A =
[[131 145 123 127 148 105 140 111 147 115 117 119 151 129 111 151]
 [127 148 123 144 112 114 124 113 133 132 111 126 108 122 139 130]
 [106 112 140 147 123 116 139 105 126 127 117 111 138 108 123 134]
 [131 125 147 127 121 113 120 117 142 132 131 123 128 140 115 122]
 [141 136 107 109 106 135 108 147 122 112 105 111 110 128 114 134]]
Counting starts at 1.
The entry in row 1 and column 3 is 123
The entry just left of 135 -> 106
Read off the entry in the bottom-right corner.
134
The entry at row 1, column 2 is 145
Read off the top-left entry.
131
Read off the entry at row 3, column 1.
106
Read off the top-right entry.
151
Read off the entry just right of 121.
113
The entry in row 2 and column 1 is 127
The bottom-left entry -> 141
The entry directly below 142: 122
The entry in row 3 and column 3 is 140
The entry at row 3, column 2 is 112
